Where one turn sends some rows of the set: a few examples, then the rows asked:
ped: [ 0.25 -0.43  0.54 -0.73  0.58 -0.26  1.09 -0.33  4.45  2.54  0.58 -0.09
 -2.07 -0.59  0.07 -0.69  1.51  1.62  0.25]
sas: [ 0.85 -0.76 -0.20  0.58 -1.25 -0.23  0.70 -2.86 -0.43  3.31  1.29  0.81
  0.23 -1.46  2.35 -2.02  2.97  1.04  1.08]
vozu: [-1.51 -1.02  2.23 -0.21  0.18 -0.78 -1.52  0.02 -0.65  2.54  1.04  0.89
  0.27 -2.82  1.52  0.58  1.62  2.34  0.88]
pemu: [ 0.31  0.88  1.53 -1.45  0.36  1.95  0.21 -1.35  1.80  4.41  0.00 -1.30
 -1.58 -1.49 -1.03 -0.89  1.36  1.89  1.21]
nuf: [-0.33 -1.78  0.72  3.03  0.02 -0.06  1.37 -1.75 -1.34  2.20  2.16 -0.81
 -0.61 -1.57 -0.49 -0.40  2.33 -0.06 -1.90]
Lel: [ 0.70 -1.94  0.84  3.45 -0.97 -0.26  1.39 -1.64 -0.95  1.95  1.41 -1.16
 -0.08 -0.03  0.21 -1.67  2.01  0.79 -1.19]
gev: [ 0.80  2.03  0.14 -0.69  0.84  0.16  0.06  0.39 -0.01  3.17  1.25  0.40
  1.47 -1.26 -3.21  0.90  0.81  1.26 -1.43]
rika: [ 1.19  0.49 -0.08 -0.37  0.43  1.10  0.33 -0.25  3.67  2.97  1.06 -0.39
 -1.76 -1.67  0.07 -2.09  1.37  3.02  0.80]
nodap: [-0.44  0.15  0.63 -0.80  1.09  0.07  0.29 -0.31  1.01  3.64  1.85  0.73
  2.44 -2.83 -0.91  1.55  0.99  0.37 -1.02]
lidi: [-0.80 -1.94  1.93  0.20 -0.40  0.13 -1.03  2.17  1.14  1.42  1.22  1.67
 -0.25 -1.14  0.29  0.41  0.13  2.81 -0.76]
pib: [ 1.59 -1.06  1.53  3.50 -1.40 -0.44  0.83 -0.97 -0.87  2.54  1.98 -0.64
 -0.36  0.39  0.82 -1.52  1.25  1.56 -1.99]
tunus: [ 0.26  0.08  0.85  0.38  0.09  1.77  0.78 -3.13 -2.01  2.61  1.30 -0.42
 -0.37 -0.71 -2.85 -1.01  2.33  0.83  0.53]
Neli: [ 1.22  0.00  1.28  2.83 -1.11  0.00  0.50 -0.22 -1.81  3.45  1.74 -0.21
 -1.29 -0.50 -0.13 -0.67  1.05  1.25 -3.21]
gog: [ 0.02 -0.52  0.09  0.03 -0.14  2.16 -2.10  0.53 -1.43  2.85  0.64  1.06
  0.08 -2.19 -0.39 -1.95  1.47  2.91  1.14]
ran: [ 0.28 -1.63 -0.36  0.10 -0.56 -0.29 -2.06 -0.08  0.54  2.50  1.43  2.45
 -0.29 -1.48  1.91 -1.44  1.83  2.16  1.02]
Bim: [-0.02  0.28  1.06 -1.35  0.59 -0.16  0.34 -1.83  2.92  4.18  0.37 -0.49
 -1.87 -1.67  0.81 -0.38  2.29  1.15  1.11]
gigim: [ 0.57  0.05  1.04 -0.79  0.35  1.87  0.98  0.20  3.39  2.86  0.21 -0.79
 -1.82 -0.37 -1.68 -1.21  0.64  2.25  0.28]
fisi: [ 1.86  0.32  0.65  1.04 -0.78 -1.30  0.96 -1.75  0.15  0.85  1.69  0.72
 -1.52  2.06 -2.21 -1.30  1.93  1.68 -0.65]
ris: [-0.67 -0.68  3.56  0.80  0.21 -1.97  1.39 -1.93  0.51  1.20  2.31 -0.20
 -0.05 -0.68  0.13  1.47  1.39  1.59 -0.90]
suguz: [ 1.52 -0.32  0.07  0.29  0.09 -1.44  0.29 -1.01  2.17  2.41  1.71  0.36
  3.28 -0.79  0.86 -0.93  1.49  1.85  1.06]
Muv: [ 0.42 -0.63  0.84  2.93  0.08  0.32  0.52 -1.69 -1.76  3.13  2.92 -0.28
 -1.09 -1.91 -0.69 -0.25  1.87  0.42 -2.74]
geg: [ 0.23 -0.76  0.33 -0.25  0.28  0.22 -2.57 -2.02 -1.45  2.77  1.16  1.44
 -0.78 -0.24 -1.34 -1.13  2.34  1.67  1.90]
nevif: [ 2.57  0.10 -0.62 -0.05 -0.78 -0.43  0.08 -0.48  1.27  2.91  0.45  0.65
  2.32  1.37 -1.37 -1.42  0.93  1.40  0.51]
Zenev: [ 0.97  1.02  0.14 -0.88  1.02 -0.66  0.00 -1.71  3.06  2.90  1.09 -0.42
 -2.56 -0.60 -1.11 -1.20  2.17  1.94  1.01]
Bipiz: [ 0.72 -1.76  1.15  3.59 -0.13 -0.21  0.75 -2.36 -0.78  2.30  3.16 -0.75
 -0.19 -1.12  0.24 -1.17  2.00  0.90 -1.54]
vite: [ 1.81  0.96  0.62 -0.26 -0.58 -1.37  0.60  1.67  1.53  2.67  0.47  0.60
  2.25  0.11 -0.45  0.13  0.13  2.14 -1.17]
boz: [-0.69 -0.95  2.57 -0.19  0.46  0.62 -1.72  0.21 -0.90  1.51  0.72  0.55
 -0.82  0.13 -2.89  0.73  0.67  2.22  0.21]
dopad: [ 0.70  0.49 -0.61 -0.22  1.52 -0.03 -0.27 -2.25  0.42  3.07  2.39  0.34
  2.66 -2.21 -1.72 -0.20  2.17  0.90  0.84]
sife: [ 1.18 -0.80  0.87  2.91 -1.72  0.03  1.18 -0.06 -1.75  3.18  0.53 -0.67
 -0.60 -0.19  0.56 -1.49  1.39  1.02 -2.31]
vemo: [ 0.46 -1.03  0.74 -0.04  0.98 -1.13  0.58 -1.90  1.92  1.85  1.74  0.18
  2.68  0.13 -1.93  0.70  1.47  0.47  0.61]
vaka: [ 2.06  0.92 -1.15  1.00 -1.11  2.15  0.37 -0.53 -0.75  3.06  1.74  1.49
 -0.93 -1.20 -0.60 -2.98  1.36  2.47 -0.97]
fas: [-0.32 -0.34  1.93  0.46 -0.30  1.16  2.17  0.97 -0.14  1.17  1.01  0.20
 -0.88 -0.32 -2.74  0.58  0.40  1.52 -2.35]
kap: [ 1.67  1.10 -0.56 -0.92 -0.63  0.85 -0.24  0.99  0.50  4.72  0.43  1.08
  2.05 -1.46 -0.37 -0.31  0.54  1.47 -1.06]
bedi: [-0.95 -1.41  1.81 -0.01  0.29 -2.53 -1.03  0.18  0.63  0.47  0.99  1.23
 -0.87  0.10 -0.77  0.68  1.70  1.77  0.33]
punos: [-0.02 -0.52  0.79  2.57 -0.84  0.27  1.09 -0.32 -2.21  3.51  1.31 -0.43
 -1.08 -1.76 -0.24 -0.25  1.83  0.17 -2.97]
badiv: [ 0.02  1.42  2.66 -1.22  1.19 -0.37  0.41 -1.36  2.48  3.32  0.70 -1.51
 -2.08 -1.20 -1.06  0.47  1.34  2.21  0.63]
Met: [ 0.47 -0.81 -0.35  0.36  0.00  0.24 -1.65  0.76 -0.12  0.60  0.65  1.47
 -1.17  0.60 -2.59 -1.64  1.51  2.38  0.67]
lebe: [ 0.17 -1.31  0.92  0.69 -1.55 -1.03  1.98  1.02  1.40  1.90  1.07  1.59
 -0.21 -1.12  2.25 -0.43  1.02  1.63 -1.81]
Nafet: [-0.47 -0.10  1.73  0.72 -0.28  1.71  0.86 -0.82 -0.53  3.42  2.43  0.41
  0.75 -4.07  1.57 -0.29  0.97  2.37 -1.09]
Kivi: [ 0.15  0.95  2.13 -0.83  0.59  1.23  0.52  0.10  2.90  3.32  0.64 -1.31
 -1.29 -2.17 -0.03 -0.76  0.42  3.19  0.20]

lebe -> Nafet
vite -> nodap
geg -> Met
And these:
pib -> punos
Zenev -> gigim

